In the rows, 128 means zero.
Each path below is one point turned by a fixed rotation once a step. After each direction that follows a path, write how fast that rotation turns it, in degrees each step (0 if it stays still).
Each turn is a multiple of 5 degrees from 10 to 175, or 0.
Each row of a path follows its step; steps can be skipped.
path 1
step 0: [137 122 130 132 128 132 120 127 130 132 142 125 123 122 133 116 135 146
 129 136 121 132 136 137 109 126 120 124 127 132 130]
step 2: [130 123 134 134 136 130 114 123 126 142 121 135 138 127 134 122 138 138
 135 135 121 134 137 133 114 128 118 129 132 135 132]
step 3: [130 110 122 135 122 129 122 126 116 126 111 132 129 133 122 124 131 143
 126 117 129 122 123 133 119 128 122 123 137 134 133]
step 4: [136 119 131 121 134 128 123 120 116 144 125 138 139 132 143 132 136 132
 131 129 121 121 127 135 125 127 117 129 138 126 136]
step 5: [132 105 124 124 124 123 135 124 116 123 134 124 127 127 129 125 137 141
 132 113 125 124 128 132 121 132 115 122 132 136 127]
step 6: [141 124 125 120 129 132 122 125 122 140 135 130 115 124 139 132 132 133
 129 129 113 119 123 130 129 124 115 116 138 122 135]
step 7: [122 121 127 134 134 119 130 131 122 132 136 124 120 124 132 122 143 135
 141 118 121 137 132 130 123 126 118 111 135 137 126]
step 8: [137 122 124 138 122 130 112 128 133 141 121 127 112 123 132 124 131 134
 128 128 119 124 128 118 122 121 114 120 136 128 128]
step 9: [122 126 125 143 127 114 128 133 120 144 119 129 129 132 138 121 136 134
 139 122 130 135 124 133 122 122 126 118 140 128 132]
Speeds:
[129 120 134 126 129 127 125 127 126 129 125 126 125 129 132 126 125 128
 130 127 125 135 123 130 126 126 129 127 126 125 126]  0
[128 127 133 129 126 132 129 130 130 120 127 127 127 132 128 127 132 128
 126 124 132 124 125 126 123 124 125 126 127 132 124]  155
[130 128 127 132 127 127 124 129 122 129 137 125 124 127 132 131 128 124
 127 126 130 129 129 124 130 126 129 125 129 128 124]  40
[128 133 128 126 130 130 126 132 131 125 130 130 123 123 129 124 128 130
 130 126 123 131 129 128 129 130 126 123 122 129 131]  55
[134 131 132 125 130 130 123 130 133 133 129 126 131 123 132 130 129 131
 128 128 130 125 130 132 127 126 129 130 129 126 123]  175
[126 123 124 124 127 126 129 129 129 127 128 132 126 124 127 127 125 131
 124 125 127 128 133 128 126 124 134 129 130 133 123]  155
path 2
step 0: [144 138 121 116 127 135 112 124 144 130 143 122 117 131 132 127 137 116
 122 137 129 132 125 145 130 126 134 120 118 132 131]
step 1: [108 108 118 139 129 123 116 114 115 127 124 125 127 136 124 139 132 126
 129 137 135 137 133 130 129 119 122 124 116 134 125]
step 2: [111 143 116 116 135 126 121 140 136 120 122 124 118 134 128 116 118 137
 130 119 132 138 134 134 130 128 143 122 135 138 130]
step 3: [129 106 125 122 119 124 120 147 132 118 129 119 131 146 131 140 123 123
 130 126 125 121 127 111 119 129 129 128 125 118 123]
step 4: [140 131 121 120 143 128 129 124 131 126 137 132 123 129 139 119 106 136
 119 136 149 116 121 129 134 127 129 125 116 126 127]
step 5: [132 104 138 124 141 123 121 128 129 125 131 122 131 126 132 125 146 120
 111 140 124 133 134 136 118 120 140 121 130 134 125]
step 6: [129 129 109 116 138 119 127 123 127 123 131 131 127 135 135 136 127 137
 136 126 127 143 142 144 136 129 115 143 119 140 126]
step 7: [123 123 120 136 111 111 118 134 134 121 133 128 123 138 136 130 129 133
 126 137 131 131 134 125 136 121 140 116 151 128 138]
step 8: [130 130 123 122 140 121 107 128 112 120 137 121 135 143 121 127 120 134
 128 108 135 114 125 131 124 134 124 128 128 121 126]
Speeds:
[133 124 134 126 131 127 138 129 131 129 131 128 129 127 130 129 125 125
 127 131 130 127 130 131 125 129 127 128 128 132 127]  60
path 3
step 0: [125 127 125 119 145 143 142 114 123 130 132 122 127 133 134 130 138 124
 132 128 123 137 137 124 140 129 122 122 126 128 137]
step 1: [136 131 112 126 129 124 130 125 118 133 135 122 144 132 135 128 129 132
 136 127 116 114 121 126 141 127 123 115 126 128 115]
step 2: [133 128 109 124 141 130 125 116 132 133 121 134 132 130 117 131 132 120
 135 130 136 119 137 121 140 120 121 127 119 128 141]
step 3: [118 141 123 130 130 131 130 125 116 122 129 123 131 146 117 126 119 135
 133 128 121 116 136 126 136 136 113 120 130 124 129]
step 4: [133 129 117 128 140 137 139 131 125 136 124 130 136 140 116 129 133 132
 144 135 136 127 129 128 130 129 140 127 124 111 125]
step 5: [129 132 130 129 130 129 138 120 130 116 123 127 123 142 120 128 134 135
 129 137 121 123 120 120 144 129 132 109 117 134 133]
step 7: [116 131 125 122 126 118 125 121 138 131 114 132 128 145 122 137 124 119
 132 127 125 117 120 124 140 123 134 119 127 116 123]
step 8: [118 127 128 126 133 137 144 127 131 129 118 133 131 142 131 138 139 130
 118 139 128 126 146 130 129 127 117 120 132 121 130]
step 9: [125 129 120 134 121 119 141 129 114 134 129 121 129 139 128 138 135 127
 125 140 134 113 114 129 134 128 131 123 128 120 115]
Speeds:
[125 129 129 129 130 129 130 131 122 126 128 126 128 126 131 132 125 132
 123 126 127 127 132 123 128 129 130 125 129 130 136]  135
[127 129 131 131 126 129 131 129 124 129 130 125 125 130 129 127 133 130
 133 135 131 132 124 126 127 135 130 131 127 128 131]  70
[128 124 130 126 133 133 131 127 125 126 129 128 131 129 127 132 131 131
 126 131 123 134 127 131 125 126 132 125 129 127 122]  90
path 4
step 0: [123 126 145 114 131 127 140 138 128 117 117 132 121 124 121 126 128 135
 112 122 132 120 124 123 136 125 128 120 122 139 135]
step 1: [133 115 122 124 129 144 140 129 123 133 114 128 113 126 129 127 130 143
 124 125 128 126 136 132 138 125 130 133 133 129 112]
step 2: [145 126 134 138 136 134 129 135 139 124 117 131 134 141 127 124 129 124
 123 120 129 128 132 134 143 113 115 137 132 133 130]
step 3: [126 134 118 148 118 134 131 125 136 121 126 124 131 132 131 122 132 134
 118 127 127 124 137 141 136 145 130 131 140 135 129]
step 4: [139 130 135 138 132 129 120 130 127 128 142 144 132 136 132 140 121 129
 118 133 119 123 133 128 143 141 128 118 129 120 129]
step 5: [112 121 128 148 119 137 135 136 125 128 144 122 120 122 128 141 125 128
 122 123 118 128 125 123 128 130 117 127 125 122 136]
step 6: [132 132 144 137 114 129 125 116 124 133 118 136 117 126 120 135 136 127
 119 134 114 137 122 120 125 128 123 123 116 124 126]
step 8: [140 122 132 128 131 134 125 126 134 128 121 110 128 128 109 142 135 131
 130 135 138 131 136 129 134 132 132 124 114 132 120]
step 9: [136 132 121 135 132 132 130 121 125 133 124 116 138 133 141 139 130 129
 130 135 140 132 120 128 141 127 131 152 121 123 132]
Speeds:
[128 126 128 127 133 125 134 128 125 125 125 127 126 128 127 129 137 130
 128 130 123 131 129 131 127 122 130 126 125 130 127]  55
[121 127 123 129 127 130 133 129 130 130 128 125 131 126 130 128 131 133
 128 126 127 126 126 128 126 129 130 133 132 122 128]  170
[130 125 123 131 129 124 123 130 127 127 125 128 131 133 127 130 128 131
 128 130 133 128 129 137 130 127 128 130 130 127 129]  55
path 5
step 0: [134 123 140 135 126 137 127 132 122 123 120 119 128 125 109 126 136 144
 128 130 112 140 139 133 123 134 130 122 125 113 128]
step 1: [129 135 136 112 136 113 125 148 135 128 113 126 127 141 142 138 124 135
 131 125 130 133 131 131 136 135 123 132 128 128 128]
step 2: [131 122 133 129 120 121 130 110 131 140 121 129 120 136 131 127 120 119
 118 132 131 130 119 142 116 138 139 122 141 123 118]
step 3: [134 127 130 118 121 135 116 121 128 123 123 134 133 109 113 154 132 130
 138 135 130 130 127 140 132 126 130 130 125 126 128]
step 4: [122 140 132 133 130 130 124 147 133 130 128 130 133 124 126 125 134 132
 106 139 139 135 134 124 128 141 136 141 130 114 127]
step 5: [127 118 135 121 127 124 127 126 137 129 133 112 123 139 116 128 112 137
 128 125 108 133 132 134 126 147 125 130 126 127 121]
step 6: [130 129 134 122 120 118 129 132 121 136 115 138 119 127 136 135 131 128
 150 122 130 131 121 128 141 134 139 137 135 119 116]
step 8: [120 143 131 124 128 142 123 121 133 128 142 130 128 113 129 146 107 130
 126 135 123 131 128 128 133 137 130 138 125 126 129]
step 9: [132 124 144 136 123 131 130 138 132 137 133 132 127 135 110 120 138 129
 130 128 125 132 125 113 132 134 138 139 117 111 121]
Speeds:
[131 132 128 131 129 126 127 132 121 128 129 127 124 137 124 128 127 128
 128 126 126 126 131 130 131 131 126 129 127 129 127]  80
[124 133 129 133 130 127 126 128 126 131 125 128 128 126 132 126 131 121
 129 127 126 128 125 126 130 133 129 131 132 125 133]  155
path 6
step 0: [138 136 118 134 127 124 129 132 118 123 127 132 128 134 133 128 124 123
 141 120 131 121 130 137 111 130 114 126 136 121 142]
step 1: [119 134 135 127 116 114 122 127 133 133 143 125 119 137 142 121 119 124
 138 122 121 126 135 125 136 124 128 126 129 121 121]
step 2: [128 112 126 145 122 115 131 128 123 136 128 133 120 128 130 128 127 129
 130 132 140 111 130 139 118 127 123 130 123 137 123]
step 3: [139 136 121 126 113 117 130 111 124 125 136 119 132 127 128 116 131 117
 131 132 135 126 126 135 129 137 130 132 131 114 132]
step 4: [131 127 133 126 122 123 124 139 114 131 138 132 125 128 122 118 121 125
 120 134 133 119 146 114 125 121 129 130 130 126 114]
step 5: [120 133 121 138 122 140 134 136 126 135 129 131 127 120 128 112 132 126
 131 132 133 122 136 145 124 139 127 129 118 120 131]
step 6: [132 138 138 107 121 123 133 129 131 134 126 133 121 135 123 123 114 114
 130 132 133 130 126 129 121 138 121 134 123 124 120]
step 8: [118 126 120 125 116 135 133 125 144 133 129 118 124 130 120 133 124 111
 137 131 128 121 141 138 130 126 121 135 133 125 132]
step 9: [131 133 121 139 134 124 123 125 131 129 131 131 119 135 125 125 113 122
 127 131 152 138 126 124 132 129 122 132 129 131 112]
Speeds:
[125 127 129 127 130 127 126 129 132 130 132 128 125 130 131 131 124 123
 129 124 123 127 125 129 125 131 123 124 127 133 133]  55
[128 133 129 129 125 130 134 131 130 127 129 127 124 126 124 131 130 126
 122 124 129 129 129 124 126 129 129 130 121 128 130]  35
[120 123 127 130 124 130 130 127 129 136 125 127 129 127 127 128 132 131
 126 129 126 127 133 132 129 127 127 128 127 133 130]  120
[127 127 127 126 129 131 129 129 127 128 128 120 134 135 127 128 129 128
 132 123 130 124 128 130 128 132 133 128 126 125 132]  145
path 7
step 0: [130 117 112 116 144 123 120 120 121 135 139 124 128 141 126 120 135 133
 132 115 137 122 132 143 124 129 130 127 136 121 119]
step 1: [143 122 131 129 120 130 116 126 121 121 131 130 115 132 142 142 133 132
 139 139 114 115 130 141 122 116 134 133 126 134 128]
step 3: [125 121 120 125 136 127 137 117 130 140 118 137 140 125 128 124 137 133
 124 131 130 149 113 130 135 138 140 134 136 116 123]
step 4: [130 133 138 138 132 123 129 135 137 114 128 129 131 108 136 141 146 128
 139 127 134 131 124 124 118 123 121 141 134 122 121]
step 5: [129 137 124 138 142 123 118 128 130 138 139 112 125 114 122 116 122 125
 119 117 134 115 134 128 124 119 115 131 118 127 131]
step 6: [134 131 124 127 135 135 123 121 110 140 146 126 134 136 123 131 129 143
 119 142 128 127 125 143 129 127 137 114 133 123 126]
step 7: [133 112 148 137 113 129 118 141 129 124 133 128 136 139 132 146 131 127
 126 138 120 124 130 118 132 125 135 130 136 130 132]
step 8: [134 118 123 131 132 121 122 138 136 135 121 131 139 130 125 110 120 113
 126 110 121 129 120 119 144 131 133 138 129 136 130]
step 9: [146 131 116 124 142 134 128 113 127 117 128 143 131 116 128 127 137 127
 136 122 129 140 123 139 127 137 133 124 139 132 122]
Speeds:
[128 122 126 125 129 126 130 126 125 128 127 131 128 125 122 130 134 130
 128 130 127 131 134 128 129 124 129 123 129 126 123]  120
[126 124 134 126 127 127 129 127 118 129 128 130 129 127 129 130 125 122
 125 126 124 128 127 130 127 130 131 131 126 131 127]  65
[129 127 132 130 124 130 121 127 126 123 125 131 132 127 129 127 128 134
 133 130 132 126 127 130 127 133 127 127 123 125 125]  125
[130 127 132 131 124 127 128 131 129 125 126 123 127 127 129 125 127 130
 126 120 126 132 130 126 126 121 130 125 124 126 129]  125
path 8
step 0: [136 132 139 134 135 127 114 139 125 120 123 132 130 127 136 134 132 117
 125 125 135 132 117 129 128 124 150 149 120 117 125]
step 1: [134 130 118 132 127 140 131 132 124 108 119 131 126 116 127 131 120 121
 128 127 134 133 131 128 137 145 139 129 115 108 117]
step 2: [133 134 146 139 136 130 133 118 129 130 123 131 138 118 140 135 129 128
 122 130 127 121 130 116 138 138 125 133 108 117 114]
step 3: [122 137 136 131 122 111 124 138 129 107 133 131 121 123 142 137 131 133
 125 127 115 132 123 120 133 129 129 137 122 112 117]
step 4: [118 125 134 126 125 142 135 132 134 104 124 126 142 128 126 135 125 118
 136 118 115 126 129 125 132 123 125 135 119 121 109]
step 5: [119 131 133 130 128 123 141 126 142 128 106 131 147 120 134 128 133 143
 128 129 119 125 124 129 128 127 143 134 124 118 116]
step 6: [130 137 134 141 121 119 126 142 126 121 130 131 142 118 116 127 139 131
 120 117 117 133 137 135 142 116 138 136 123 118 124]
step 7: [126 118 125 149 125 146 138 134 133 119 127 139 134 124 143 135 133 124
 128 114 130 137 135 128 133 121 141 136 130 123 124]
step 8: [132 126 128 130 130 128 123 134 132 136 111 133 133 131 137 138 143 123
 126 115 133 125 125 137 129 128 141 133 110 106 122]
Speeds:
[128 130 122 131 126 126 134 131 126 122 132 126 129 130 125 127 126 125
 134 127 133 131 127 127 132 128 127 130 127 131 128]  125
[128 120 128 127 128 128 122 131 132 122 130 126 127 132 134 130 129 125
 129 124 130 126 124 128 126 125 129 127 129 130 127]  95
[130 128 133 131 129 135 128 125 126 126 128 123 128 128 127 123 131 126
 129 125 128 125 134 126 129 129 127 129 132 132 123]  145
[129 130 128 128 128 131 124 129 126 120 129 135 126 127 123 129 123 125
 125 129 126 132 133 129 125 125 127 126 132 127 128]  125
path 9
step 0: [132 138 140 137 134 129 117 133 117 123 119 121 123 115 143 115 129 135
 131 125 122 134 123 113 126 134 128 137 127 127 131]
step 1: [130 129 128 120 128 127 124 123 138 132 123 117 111 119 117 118 127 124
 111 117 130 132 141 127 126 119 130 130 113 127 118]
step 2: [122 121 139 113 115 130 127 132 111 129 137 127 121 127 125 127 124 122
 129 128 134 117 134 127 133 146 134 125 130 114 119]
step 3: [138 124 118 138 125 130 127 139 119 123 123 131 123 133 121 113 129 108
 123 115 127 127 120 123 134 131 128 129 139 129 142]
step 4: [117 132 123 114 118 124 142 128 129 138 138 116 128 139 127 128 134 129
 116 120 130 125 125 131 128 118 129 125 125 144 141]
step 5: [120 126 137 126 146 132 131 142 121 131 142 126 122 128 134 132 130 138
 133 127 129 127 115 137 122 140 116 131 132 119 140]
step 6: [142 130 128 132 146 127 126 130 142 132 134 132 123 132 122 133 123 120
 121 119 122 131 123 131 114 113 141 133 139 127 124]
step 7: [136 143 148 120 120 124 127 122 128 136 131 121 139 138 133 137 132 129
 122 139 115 122 132 129 122 137 139 125 126 127 127]
step 9: [128 130 141 116 122 137 123 121 133 123 130 121 116 119 128 125 129 126
 117 124 136 131 130 115 134 104 134 129 128 136 119]
Speeds:
[130 126 131 135 123 126 127 130 127 130 125 129 132 130 130 129 128 122
 130 127 128 122 126 130 126 127 135 131 129 129 128]  95
[125 127 130 128 132 126 131 133 125 123 125 129 125 131 134 127 125 128
 132 127 126 126 131 131 130 127 126 124 133 127 123]  125
[126 131 128 131 133 135 133 129 131 131 133 129 130 133 127 126 127 128
 130 132 126 127 131 128 129 126 131 129 129 125 133]  40
